Each named move below is a turn or a mirror, shown by a few rows before and after it. Which moves, in which order, take the first row of each later pair to the second? The first pair is answered.
Q555:
[ 0.94  2.98 -1.08  1.05 -1.82  0.56 -0.07 -0.27 -0.71]  ->  [-0.67  3.12 -1.44 -0.20  1.35  1.40  0.05 -1.40 -0.35]
[-2.44 -3.68  0.27  0.64 -0.82  2.03 -0.16 -0.33  1.06]  ->  [-1.78 -3.76  0.29  1.14 -2.44  1.88 -0.31  0.40  0.87]
[ 0.26 -1.18  1.08  0.92 -1.90  0.52 -1.06  3.09  0.69]  ->  [-1.91 -1.45  0.87 -0.75  2.23  1.45 -1.14  1.57  1.13]
Q693:
[-0.88 -2.04 -1.53  1.39 -0.17 -1.10 -0.83 -0.63  0.09]  ->  [-1.72 -1.79 -1.23  1.19  0.26 -0.01 -0.99 -1.03  0.81]
[ 0.32 -0.10 -0.18 -1.46  0.89  0.99 -0.09 -0.51  0.92]  ->  [ 0.79 -0.32  0.32 -1.65  0.42  0.88  0.05 -0.18  1.11]
[-1.47 -0.67 -0.09  2.87 -2.74  1.46 -0.68 -0.56  1.84]  ->  [-0.86 -0.77  0.21  2.75 -3.23  0.83 -0.54 -0.03  1.79]
Q932:
[-1.29  0.93 -0.38  0.07 -0.01  0.80 -0.28 -1.00  0.34]  ->  [ 0.73  0.13  0.56  0.09 -1.79 -0.43  0.27  0.55 -0.07]
[-1.66  1.59 -0.29 -0.80  0.42  3.00 -0.43 -1.76  0.23]  ->  [ 1.70  0.94  0.89  0.02 -3.52  0.74 -0.25  0.99 -0.35]
[ 2.67  3.70 -0.08  0.37 -2.13 -0.35  0.70  0.25 -1.71]  ->  [ 2.21  3.19  0.20 -2.26  2.29 -0.51  0.95 -0.38 -1.33]
[-0.07  0.94 -1.29 -1.05  0.86 -1.10  0.44  0.29 -1.01]  ->  [-0.74  1.43 -1.70 -0.07 -0.14 -0.43  0.37 -0.22 -0.99]
Now pairs of rows:
Between the rows of a pair lie 2 to 3 moves.
[-3.81 -1.53  1.13  0.79 -2.32  0.91 -0.88  0.21  0.15]  ->  [-1.05 -2.77  2.38 -0.45 -2.30 -1.29 -0.53  2.39  0.07]
Q555 then Q932
[ 1.70 -1.24  0.98 -0.37 -0.75 -1.36  0.33  1.36 -0.33]  ->  [-0.83 -0.31  1.33 -1.34  1.75  1.29  0.45 -0.39  1.11]
Q932 then Q693
[-1.36  0.62  0.18 -1.04  2.86  0.81 -0.16 -0.44 -1.52]  ->  [ 1.69  0.18  2.52 -1.19 -0.01 -0.24  0.17  1.82 -0.98]
Q693 then Q932 then Q932
[ 1.38  0.35  0.86 -0.28 -0.16  0.65  0.04  1.03  0.43]  ->  [-0.09  0.22 -0.51 -0.52  1.67  0.92  0.07 -0.07 -0.02]
Q693 then Q932
[ 0.86 -0.62  1.08 -0.16 -0.91  0.02 -0.06  1.28  0.38]  ->  [-0.90 -0.16 -0.35 -0.65  1.80  0.12 -0.23 -0.40 -0.03]
Q693 then Q932
[ 2.54 -1.95  0.52  0.00  1.03 -2.58  1.09  1.59  0.20]  ->  [ 1.33 -0.93 -0.24  2.94 -2.82 -1.18  0.43  0.77  0.16]
Q555 then Q932 then Q932
[-0.10 -0.25  1.95  0.58 -2.20  2.74  0.84 -0.03  0.61]  ->  [ 0.60 -1.36  0.30 -1.92  2.88 -0.25  1.51  0.17 -1.01]
Q693 then Q693 then Q932
[ 1.30 -1.97  1.53 -0.47  0.39 -0.82  0.22  0.47 -1.05]  ->  [-0.98 -0.99  1.93 -0.18  1.14  1.93 -0.11 -1.16 -0.05]
Q932 then Q693
[ 5.07 -2.37  4.03 -1.74 -1.74 -1.92  0.44  3.40  1.80]  ->  [ 1.39 -3.28 -0.19 -3.09  5.65 -3.76  0.54  0.80 -0.15]
Q693 then Q555
[ 0.62 -0.51 -1.84 -2.27  2.97 -2.70  0.37 -0.86 -1.20]  ->  [-2.00  1.41 -1.14 -2.03  3.11  1.01  0.06 -2.65  0.41]
Q555 then Q932 then Q693
[ 0.47 -1.08 -0.90  1.15 -2.24 -1.05 -0.38  0.60 -0.85]  ->  [ 1.54 -1.84 -0.55 -0.37 -0.18 -2.29  0.12  1.18 -0.74]
Q932 then Q555
[-0.85 -3.34  1.51 -0.59  0.94  0.90  0.26  0.38  1.83]  ->  [-1.89 -3.29  0.14 -0.72  2.30  0.25  0.02 -0.41  1.19]
Q555 then Q693 then Q932
[-4.15 -3.06 -2.38  2.20  1.03  0.01 -0.83 -1.79 -0.31]  ->  [-0.03 -4.02 -0.50  2.82 -3.20 -2.15 -0.55  1.41 -0.35]
Q693 then Q932 then Q693
[-2.05  1.10  0.72  0.80 -0.47  2.42 -1.85  0.35  1.41]  ->  [ 0.56 -0.90 -1.12  0.63 -0.22 -2.37 -1.28  2.29 -1.38]
Q932 then Q693 then Q693
[-1.07 -0.91 -0.96 -0.05  1.18 -0.55 -0.29 -0.43 -0.28]  ->  [-0.90 -0.35  0.61 -0.54  0.76  1.20 -0.15 -0.35  1.14]
Q693 then Q693
[ 1.05  2.91 -0.18  0.72 -1.53  0.04  0.27  0.57 -0.77]  ->  [ 0.87  2.80  1.46 -0.81  0.42  1.37  0.59  0.35  0.34]
Q555 then Q693 then Q693
[ 1.87 -0.68  2.93 -1.02 -1.18  1.30  1.13  2.10  1.69]  ->  [-0.82  0.62  2.19 -1.01  0.26  3.56  0.94 -0.07  2.01]
Q932 then Q693 then Q932
[-1.23  4.68  0.80 -3.10  3.51  2.90  0.92 -1.14 -0.56]  ->  [-2.79  5.18  0.27 -1.28  1.71  4.23  0.63 -1.81 -0.23]
Q932 then Q555
[-1.72  1.53  0.46  1.05 -0.89  4.25 -0.26 -0.79  0.63]  ->  [ 3.19 -0.62  0.04  0.93 -1.87 -1.36  0.44  2.63 -1.81]
Q932 then Q693
[-4.02  1.65  0.23  0.92  0.06  4.51 -1.03 -4.66  0.41]  ->  [ 0.95  1.46  0.20  3.33 -6.47  0.36 -1.02 -1.25 -1.64]
Q555 then Q693 then Q693
[ 0.94 -3.68 -0.57 -0.70  1.50 -3.26  0.86 -0.01 -0.25]  ->  [-3.36 -1.47 -0.31  0.56  0.91  2.15  0.02 -2.96  1.91]
Q932 then Q693
[-3.34  2.43  0.91 -3.46  4.59  3.01 -0.58 -1.80  1.43]  ->  [ 3.98 -0.57  0.74 -3.39  1.74 -4.80  0.26  3.49 -1.77]
Q932 then Q932 then Q693
[-0.38 -3.07  1.60 -3.17  3.35  0.04  0.00 -0.37  1.99]  ->  [ 2.21 -3.01  2.05 -0.09 -3.30 -1.36 -0.11  1.91  1.27]
Q932 then Q932
[ 3.44  3.43 -1.33  2.15 -3.65 -1.54 -0.38  0.95 -1.97]  ->  [ 1.15  3.87  2.78 -2.37  2.13  3.39  0.37 -0.96  2.30]
Q555 then Q693 then Q693
[ 1.33  1.79  2.30 -2.83  2.91  0.48  0.70  0.28  0.33]  ->  [-1.58  3.39  0.63 -0.18  0.59  2.81  0.04 -1.82  0.29]
Q693 then Q932
[ 0.11 -3.70 -2.76  2.97 -2.96 -3.39 -0.50  0.71 -2.37]  ->  [-4.20 -2.45 -4.03  2.66  0.40 -0.50 -0.73 -2.32 -1.72]
Q932 then Q932
[ 2.19  1.31 -1.31 -1.85  2.56 -2.96  0.78  1.12 -2.38]  ->  [-1.86  3.08 -3.00 -0.22  2.72 -0.10  0.15 -1.49 -2.03]
Q555 then Q932
[-3.56  1.00 -0.73  2.37 -1.38  0.95 -0.98  1.24  0.60]  ->  [-1.53  0.80  0.46  2.29 -2.97 -0.02 -0.77  2.50  0.47]
Q693 then Q693 then Q693
[-0.33  3.27 -3.70  0.34 -0.90 -1.60 -1.25 -1.34 -2.63]  ->  [ 2.42  2.20 -1.60  0.02 -2.79 -2.74 -0.70  1.02 -2.22]
Q693 then Q932
[-0.30 -1.81 -1.47  1.98 -0.16 -1.79  0.56 -0.22  0.44]  ->  [ 0.06 -2.06 -0.19  1.99 -1.43 -1.07  0.59  0.63  0.95]
Q693 then Q693 then Q932
[ 1.59  2.82  1.93 -1.86 -2.25  0.70  2.10  1.74  0.35]  ->  [ 1.35  1.83 -1.77 -0.90 -1.14 -2.64  2.05  1.64 -2.53]
Q693 then Q693
[ 2.39 -2.02  0.26  0.24 -0.47 -1.57  0.19 -0.76 -1.51]  ->  [ 0.43 -1.91  0.17 -0.94  2.40  0.01  0.00 -2.26 -0.82]
Q555 then Q693
[ 1.48 -0.31  1.19 -0.59 -0.95 -0.82  0.30  0.32 -1.02]  ->  [-0.15  0.10  1.41 -1.41  1.29  0.74  0.10 -0.71 -0.32]
Q932 then Q693
[-5.26 -3.49 -3.05  0.44  0.75  0.81  0.34 -3.67 -0.75]  ->  [ 0.59 -4.08  1.83  0.86 -6.49  0.04  0.71  0.70  0.50]
Q693 then Q932
[ 0.47 -0.57  1.95  0.98 -1.33  3.63  0.81  0.40  1.03]  ->  [ 2.84 -2.05  1.87 -0.10 -0.50  0.74  1.41  1.83 -0.37]
Q932 then Q693
[-0.35 -1.38 -1.48 -0.44  0.91  0.00 -0.42 -1.59 -0.65]  ->  [-0.49 -0.83  0.49 -1.03  0.47  1.90 -0.43 -1.67  0.58]
Q693 then Q693
[ 1.05  2.68  0.42 -0.16 -1.53  0.19  0.15  0.52 -0.89]  ->  [ 0.22  2.99 -0.04 -0.08 -0.98  1.03  0.17 -0.02 -0.89]
Q932 then Q932 then Q555
[-0.77  1.76 -0.91  2.22 -1.44  0.69 -0.42  0.18 -1.11]  ->  [-1.13  1.22 -1.76  0.65  1.86 -0.19 -0.21 -0.42 -1.81]
Q932 then Q693 then Q932
[ 1.30 -0.74  2.12 -0.75 -0.88  0.22  0.15  1.17  0.91]  ->  [ 0.67 -0.17  2.24 -1.30  0.56  0.89  0.31  0.34  1.34]
Q932 then Q693
[-1.52 -2.00 -2.90  1.77  1.08 -1.09 -1.02 -1.25 -0.95]  ->  [ 1.13 -2.78 -1.66  1.59 -1.49 -2.38 -0.73  0.76 -1.02]
Q555 then Q693 then Q932
[-2.53  2.10 -0.34  0.85 -0.19  2.85  0.21 -1.18  0.73]  ->  [ 0.11  1.77 -0.37  1.85 -3.55  0.59  0.26  1.00 -0.51]
Q555 then Q693 then Q693
[ 2.63 -1.15 -0.70  0.15  0.51 -3.08 -0.52  1.57 -1.41]  ->  [-0.32 -1.11 -1.05 -1.01  4.28 -1.18 -0.42 -0.30 -0.41]
Q555 then Q693
[ 2.27 -0.40 -0.73 -1.50  1.22 -1.18  0.42  1.34 -0.62]  ->  [-1.39  1.42 -1.60  0.19  0.35  2.17 -0.14 -1.11  0.41]
Q693 then Q932 then Q693
[-0.72 -0.27 -1.10  1.41 -1.37 -0.57  0.82 -0.57 -0.07]  ->  [ 0.32 -0.50  0.49  0.78 -1.97 -0.55  1.16  0.28  0.29]
Q555 then Q693 then Q932
